In the data rows, 128 means zero.
Here are some numbered points:
[123 192 219 113   0 149 203  93 119 175 169 189  60  93   0 221] 0
[107  73  82 153 208 134  85 150 161 112 136 127 178 120 158  43] 1
[154 166 176 127  51 124 175  69 109 170 164 154  92 124  73 199] 2
[116  62  72 149 185 156 112 185 120 106 114 136 157 125 174  59] 3
[146 166 123 116  76 102 150  99  97 144 128 122  89  94 138 145] 4
[109 109  90 145 194 119  71 155 129  96 101 131 170 119 153  83] 5
[141 153 178 100  95 127 152 122  90 171 142 144  87 121  85 154] 6
[127  87  98 135 163 159 127 153 122 128 117  98 156 137 173 105] 7
[155 170 175 136  94 124 133  70 121 130 130 126  79 141  92 177] 8
[119  87  62 109 174 113 106 140 150  89 119  78 167 135 190  61] 9
[129 108  85 110 211 143 132 162 136  85 103  80 159 162 164 102] 10
[ 96 128  90 118 205 111  86 167 166 107 114 120 215 130 196  93] 11
[150 173 172 123  57 115 157 113 117 179 150 179  96 137  98 182] 12
[110 181 133 105 109 148 145  84 113 131 136 167 108 127  70 184] 13
[129  84  86 151 199 116  65 158 154  84 124 115 157 109 193  72] 14
[125 167 215 110  43 108 133  73 135 183 156 128  77 122  97 184] 15
[118 169 171 137  60 115 164  72  80 200 180 182  44  87  91 179] 16
[ 90 109  87  99 199 109 119 173 158  86 129 114 206 112 204  95] 17
[159 173 220 136  50 146 138  94  88 191 137 186  56 118  27 192] 18
[159 179 179 137  39 155 150  94 126 191 143 187  73  85  70 190] 19
[ 95 113  93 126 172 121 119 165 142  79 132 116 158 135 158  88] 20
[153 185 170 147  60 120 177  80  91 184 139 144  73 132  68 163] 21
[132 160 208 102  64 126 175 103  89 181 162 136  75 103  73 159] 22
[123  89  53 142 190 125 115 142 155  66 107 106 145 111 213  93] 23
[148 147 185 143  76 156 156 117 121 159 161 134  79 129  85 189] 24
[135 102 107 150 181 114  79 151 145 101 127 125 146 110 164  85] 25
[ 96  76  91 130 176 109 104 124 120  93 119 128 156 125 163  84] 26
[127 166 180 123 122 155 144 117 100 155 117 167 112 113 104 143] 27
[138 115 104 108 146 104 140 159 122 151 136 128 166 135 161 115] 28
[109  85  54 122 197  99 113 181 156 107 128  89 181 155 218  83] 29
[127  98  90 134 151 157 133 159 122 134 124 103 156 140 169 109] 30
[136 148 171 118  69 108 123  94 128 148 142 135  85 118 111 126] 31
[112 157 135 167  96 109 126 122 104 125 129 131 145 112  93 150] 32
[155 166 160 115  55 116 136  88 114 149 170 134  86 151  53 172] 33
[144 143 179 134  66 145 150  73 131 184 159 159  82 120  71 161] 34
[120  54  73 107 234 152  87 174 127 101  78  58 169 137 212  44] 35
[133  73  88 133 193 116  92 203 151 105  98 123 176 167 194  81] 36
[132 110 132 136 133 145 110 134 131 126 167 118 137 123  85 151] 37
[152 145 186 130  65 134 140  94 127 170 117 115 101 131  97 170] 38
[117 102 124 144 153 140 109 159 134 121 123 128 148 138 140 117] 39
[138 169 197 133  51 164 168  88 138 173 175 147 112 106  80 203] 40
[120 112 106 154 201  94 131 140 160 119  77 124 164 140 188  74] 41
[127 184 211 109  15 146 193  99 112 175 165 181  62  99  18 208] 42
[143 191 177 145  70 156 126 109 106 147 144 164  66 111  92 157] 43
[108 128 123 122 160 111 118 157 140 117 123 131 182 132 149 113] 44
[135 147 140 115  53 146 151  98 101 162 154 154  91 118  77 147] 45
[147 133 178 108  60 136 151 108 123 164 113 176  88 122  97 167] 46
Which three points above are nearest to each new point? Their numbers follow each, nearest first.
[143 191 175 129  52 109 157  81 103 180 135 164  61 122  65 156] 21 12 2
[154 152 173 142  80 140 163  99 131 163 152 168  92 129  74 163] 34 24 12
[112  69  48 147 184 131 106 175 135 108 123 112 157 128 173  62] 3 1 9
[138 179 194 147  45 108 182  86  95 173 122 158  50 118  66 171] 21 2 22
[156 178 188 105  67 130 175  89  72 141 145 162  93 134  61 206] 2 21 12
[161 179 193  95  62 125 144 113 130 178 141 145  93 133  97 177] 12 38 6
[138 142 190 100 102 138 157 115  69 167 157 147  75 131 101 151] 6 22 27
[143 113 115 103 174  96  78 129 138 112 117  96 158 118 141  80] 25 5 44
[130 145 138 152  91 138 148 102 103 164 110 138 106 137  90 180] 38 45 8
[150 191 182 133  79 130 171 101 123 190 133 148  91 123  54 147] 21 34 6
[129 154 163 115  70 107 120  97 135 163 138 155  88 135 103 152] 31 46 12
[116 159 189 106  61 113 143  93 118 137 139 134 111 151  78 136] 31 33 38
[116 171 192 117  26 142 186 102 116 163 163 180  73  99  35 198] 42 0 19
[121 179 168 115  66 135 163  90  98 156 146 167  96 120  47 199] 2 13 12
[138 120 124 116 195 103 102 131 130 109 128 109 153 111 164  65] 25 26 5
[128 140 168 152 104 139 113 123 139 158 107 166 112 147  91 150] 27 46 38
[114 142 174 114  90 110 130 107 128 124 138 122 126 143 105 121] 31 32 38
[161 164 185 111  75 142 147  75 119 197 145 152  85 127  66 158] 34 21 2
[113 183 161 102  92 156 150  90 115 164 139 182 102 124  36 212] 13 2 40
[160 167 190 103  75 141 144  71 121 201 152 154  79 127  56 151] 34 22 21
[ 91  73 100 104 167 130 120 173 161  64 132 138 179 118 143 114] 20 44 26
[102  72  92 132 184 113 104 132 126  91 115 121 165 126 165  79] 26 5 20
[149 172 177 124  52 115 156 109 119 176 150 173  88 133  94 180] 12 2 46
[141 181 203 147  39 100 189  85  98 173 117 159  42 122  62 167] 21 2 22
[107  87  98 156 147 136 103 120 140 126 129 130 153 130 148 121] 39 7 26
[ 99  73  78 129 185 108  99 136 128  95 120 120 164 128 167  79] 26 5 20
[109 148 149 115  72 120 176 120 129 131 149 163 100 139  78 137] 45 6 31
[135 155 144 118  28 146 166  84  92 178 156 157  76 111  68 149] 45 34 21
[151 154 160 133 113 120 124  82 132 126 122 122  97 140 108 154] 8 31 38
[150 192 181 139  75 134 167 100 124 194 137 150  96 115  54 145] 21 34 12
[131 155 136 124  78 135 138 120 101 135 118 151  67 105  76 135] 45 43 6
[157 182 192 104  61 130 174  93  75 144 151 164  90 132  65 204] 2 12 21
[164 203 177 118  45 111 182 100  89 172 142 158  61  81  27 172] 21 42 22
[131 188 159 135  86  79 167  98 148 170 156 154  61 121  89 191] 12 2 21
[151 128 167 118 113 112 130  97 129 144 133 128 135 108 133 130] 31 4 27
[149 148 188 145  80 159 157 120 128 151 170 130  79 134  94 194] 24 40 38
[ 90 111 103 103 185 113 118 159 164  94 125 119 196 108 186 100] 17 11 20
[140 144 186 109  92 139 158 113  71 166 151 145  81 132  92 159] 6 22 24
[122  71  46 116 204 159 101 188 159  83  79  74 175 140 224  44] 35 9 29
[ 82  89 126 117 153 122 103 126 137  95  84 129 150 117 147  83] 26 20 39
[146 163 192 117  35 108 128  79 124 161 152 144  69 122  92 135] 31 15 34
[154 165 162 116  61 113 140  89 116 148 176 132  91 150  58 168] 33 2 45
[134 166 121 134  99 141 159 139 128 154 157 152 115 141  91 133] 45 27 6
[157 162 216 136  36 122 175  93 111 171 156 155  87 102  47 199] 2 40 42
[ 97  74  96 110 167 136 121 172 154  76 129 129 177 123 152 112] 20 26 44
[123 107  85 118 195 144 127 154 136  93 110  92 160 152 162 107] 10 7 20
[135 115 101 118 162 105 132 162 122 141 129 124 172 135 161 102] 28 44 30
[143 205 174 141  66 107 174  84  84 173 163 158  81 105  79 162] 21 2 16
[109 145 128 165 115 115 114 131 115 119 122 130 150 117 109 138] 32 37 39
[144 145 166 106  87 104 107 103 140 144 114 119 115 132  80 134] 31 38 8
[137 133 167 111  68 133 154 117 112 156 136 173  91 142  94 159] 46 45 6
[104 178 141 136 107 144 151  78  75 135 126 171  97 134 111 175] 13 27 8
[145 147 176 135  59 148 152  73 122 188 152 159  79 122  64 165] 34 2 45
[126 156 156 113  72 102 110  92 144 161 140 148  96 134 109 147] 31 38 46
[148 148 141 112  83 110 133 101 119 138 164 128 101 156  76 157] 33 31 45
[150 188 214 144  50 106 205  66 106 187 129 182  39 107  68 162] 21 16 2
[121 172 154 106 100 151 144  96 117 153 135 169 108 129  59 191] 13 45 6
[153 153 136 104  72  89 161  91  90 143 138 121  89 128 126 140] 4 31 6
[110 178 151 124  95  99 158 120 127 134 152 191 112  95  79 167] 13 12 27
[126 139 100 120 181 127  75 173 159 128  76 121 163 153 159  76] 5 41 44
[157 163 171 126  36 124 177  58 107 170 175 148  86 129  70 215] 2 40 33
[134 105  92 114 168 105 134 162 126 134 136 122 174 133 173 105] 28 44 30
[157 149 207 147  44 174 155 103 132 151 182 140  78 129  90 186] 24 40 34
[110 140 183 148  75 162 155  85 108 166 171 135  98 129 107 206] 24 40 34
[141 151 134 145 108 134 133 117 130 130 125 130 112 115 104 160] 32 37 27
[129 157 137 119  72 137 143 110 104 134 122 158  71 100  76 149] 45 43 6
[128  75 127 136 159 138 120 142 159 101 129 113 176 133 141 121] 39 44 7
[102 103 107 120 172 129 119 149 148 108 138 106 150 151 160  91] 20 39 7
[151 166 201 133  67 140 137 100  93 180 129 168  77 117  46 173] 18 34 21
[123 102  57 142 194 101 116 138 155  78  95 108 158 117 198  92] 23 9 14
[144 178 143 136  81 160 121 127 108 125 141 168  81  89  94 167] 43 45 27
